data =
[[ 2.07  1.83  0.24 -1.09  3.02  4.49 -0.23  4.02]
 [ 1.22 -1.36 -0.11 -1.79  0.81  3.04  1.79  2.37]
 [ 1.28 -2.36 -1.77  1.42  0.95  2.94 -1.98  2.49]
 [-3.83  1.67  2.58 -2.40 -3.28 -6.66 -1.85 -7.39]
 [-2.05 -0.56 -0.93 -0.07 -1.50 -3.61  0.40 -3.94]
 [ 1.27  0.15  0.70  0.34  1.49  1.86  1.23  2.48]
 [ 1.05 -1.97 -0.76  3.74  0.86  0.95 -0.85  2.05]
 [-0.82  0.30 -4.22  0.18 -1.13 -0.94 -4.63 -1.57]
 [-2.33 -0.03 -1.88 -3.86 -1.16 -4.27 -3.08 -4.49]
 [ 1.44  0.00  2.66 -3.07  1.37  1.94  0.22  2.80]
 [-3.53 -1.22 -2.53 -2.13 -3.10 -6.17 -0.82 -6.82]
 [-2.72 -0.35 -0.32  0.61 -3.07 -5.20 -0.77 -5.24]
 [ 0.96  0.61 -0.85  3.58  0.79  2.77 -2.97  1.87]
 [ 1.69 -0.20  0.52 -1.69  1.78  2.73 -2.16  3.30]
 [-0.29 -0.22 -2.11  2.35 -0.16 -0.89 -1.95 -0.54]
 [-0.78 -0.18  0.47 -4.45 -1.54 -2.31  2.18 -1.49]]
data[0, 0] => 2.07
data[-2, -3] => -0.89
data[-2] => [-0.29, -0.22, -2.11, 2.35, -0.16, -0.89, -1.95, -0.54]
data[-10, -6] => -0.76
data[-9, -1] => -1.57
data[-13, 5] => -6.66
data[-13, -2] => -1.85
data[:, -4] => [3.02, 0.81, 0.95, -3.28, -1.50, 1.49, 0.86, -1.13, -1.16, 1.37, -3.10, -3.07, 0.79, 1.78, -0.16, -1.54]
data[:, -7] => [1.83, -1.36, -2.36, 1.67, -0.56, 0.15, -1.97, 0.30, -0.03, 0.00, -1.22, -0.35, 0.61, -0.20, -0.22, -0.18]
data[10, -6] => -2.53
data[3] => [-3.83, 1.67, 2.58, -2.40, -3.28, -6.66, -1.85, -7.39]
data[0] => [2.07, 1.83, 0.24, -1.09, 3.02, 4.49, -0.23, 4.02]
data[-14, 4] => 0.95
data[3, 0] => -3.83
data[:, 5] => [4.49, 3.04, 2.94, -6.66, -3.61, 1.86, 0.95, -0.94, -4.27, 1.94, -6.17, -5.20, 2.77, 2.73, -0.89, -2.31]
data[-1] => [-0.78, -0.18, 0.47, -4.45, -1.54, -2.31, 2.18, -1.49]
data[0, -7] => 1.83
data[-8, -8] => -2.33
data[-13, -6] => 2.58
data[7, -2] => -4.63
data[11, 1] => -0.35
data[4, 1] => -0.56
data[-4, 5] => 2.77
data[:, 0] => [2.07, 1.22, 1.28, -3.83, -2.05, 1.27, 1.05, -0.82, -2.33, 1.44, -3.53, -2.72, 0.96, 1.69, -0.29, -0.78]
data[-1, 1] => -0.18
data[11, -5] => 0.61
data[4, 7] => -3.94
data[7] => [-0.82, 0.30, -4.22, 0.18, -1.13, -0.94, -4.63, -1.57]
data[14, 1] => -0.22
data[-1, -5] => -4.45
data[10, -2] => -0.82
data[6, -7] => -1.97

grid =
array([[-0.067, -0.024,  0.074, -0.041,  0.050, -0.094, -0.053],
       [-0.050, -0.054, -0.056, -0.054, -0.128, -0.207, -0.095],
       [-0.059, -0.038, -0.142, -0.052,  0.144,  0.094, -0.067],
       [-0.059, -0.058, -0.234, -0.058, -0.131,  0.246, -0.019],
       [-0.057, -0.061, -0.015, -0.061, -0.084,  0.059, -0.021],
       [-0.049, -0.083, -0.061, -0.055, -0.157, -0.029, -0.031],
       [-0.057, -0.053, -0.086, -0.057, -0.114, -0.191, -0.091],
       [-0.052, -0.086, -0.203, -0.051, -0.138, -0.169, -0.090],
       [-0.059, -0.062, -0.057, -0.063, -0.099,  0.072, -0.074],
       [-0.061, -0.027,  0.023, -0.046, -0.030, -0.094, -0.050],
       [-0.058, -0.083, -0.264, -0.065, -0.002, -0.073, -0.030]])
Rows and columns are counted from 0.
(0, 0) = -0.067
(7, 2) = -0.203
(5, 1) = -0.083
(3, 0) = -0.059
(4, 1) = -0.061
(1, 2) = -0.056
(1, 5) = -0.207
(3, 4) = -0.131
(4, 2) = -0.015
(5, 2) = -0.061
(5, 0) = -0.049
(6, 5) = -0.191
(7, 0) = -0.052
(1, 6) = -0.095
(5, 3) = -0.055
(2, 0) = -0.059
(2, 2) = -0.142
(3, 2) = -0.234
(2, 4) = 0.144
(2, 6) = -0.067
(5, 4) = -0.157
(5, 5) = -0.029
(0, 1) = -0.024
(0, 6) = -0.053
(7, 5) = -0.169
(6, 6) = -0.091
(10, 4) = -0.002
(9, 4) = -0.030
(4, 4) = -0.084
(8, 4) = -0.099
(0, 4) = 0.050

M =
[[ 2.71  2.02 -1.85 -2.10  2.93  4.89 -3.37]
 [-0.55  0.06 -1.02 -0.73 -4.51  2.29  3.52]
 [-1.62 -1.91  0.10  0.82  0.46 -0.86 -0.25]
 [ 0.35 -2.26 -0.27 -0.43 -2.27  1.12  2.50]
 [ 2.56  2.64 -2.36 -2.28  1.60  6.10 -1.42]
 [ 0.94 -3.23  2.58  2.97 -1.30 -4.83  1.86]
 [ 3.77 -2.31  1.08  1.65 -0.26  1.53  1.85]
 [ 2.16  1.95 -1.71 -2.50  3.03 -1.94 -1.51]]
M[0][0] = 2.71
M[5][0] = 0.94
M[:, 2] = [-1.85, -1.02, 0.10, -0.27, -2.36, 2.58, 1.08, -1.71]
M[5][4] = -1.30
M[0] = [2.71, 2.02, -1.85, -2.10, 2.93, 4.89, -3.37]
M[5][3] = 2.97
M[7] = [2.16, 1.95, -1.71, -2.50, 3.03, -1.94, -1.51]
M[0][4] = 2.93
M[1][3] = -0.73
M[7][1] = 1.95
M[:, 0] = [2.71, -0.55, -1.62, 0.35, 2.56, 0.94, 3.77, 2.16]
M[2] = [-1.62, -1.91, 0.10, 0.82, 0.46, -0.86, -0.25]
M[6][3] = 1.65
M[3][0] = 0.35
M[6][2] = 1.08
M[4][4] = 1.60
M[5][6] = 1.86
M[:, 1] = [2.02, 0.06, -1.91, -2.26, 2.64, -3.23, -2.31, 1.95]
M[3][5] = 1.12
M[0][6] = -3.37
M[7][4] = 3.03
M[1][0] = -0.55
M[0][3] = -2.10
M[:, 6] = [-3.37, 3.52, -0.25, 2.50, -1.42, 1.86, 1.85, -1.51]
M[4] = [2.56, 2.64, -2.36, -2.28, 1.60, 6.10, -1.42]
M[7][2] = -1.71
M[2][0] = -1.62
M[:, 5] = [4.89, 2.29, -0.86, 1.12, 6.10, -4.83, 1.53, -1.94]
M[:, 4] = [2.93, -4.51, 0.46, -2.27, 1.60, -1.30, -0.26, 3.03]
M[2][4] = 0.46
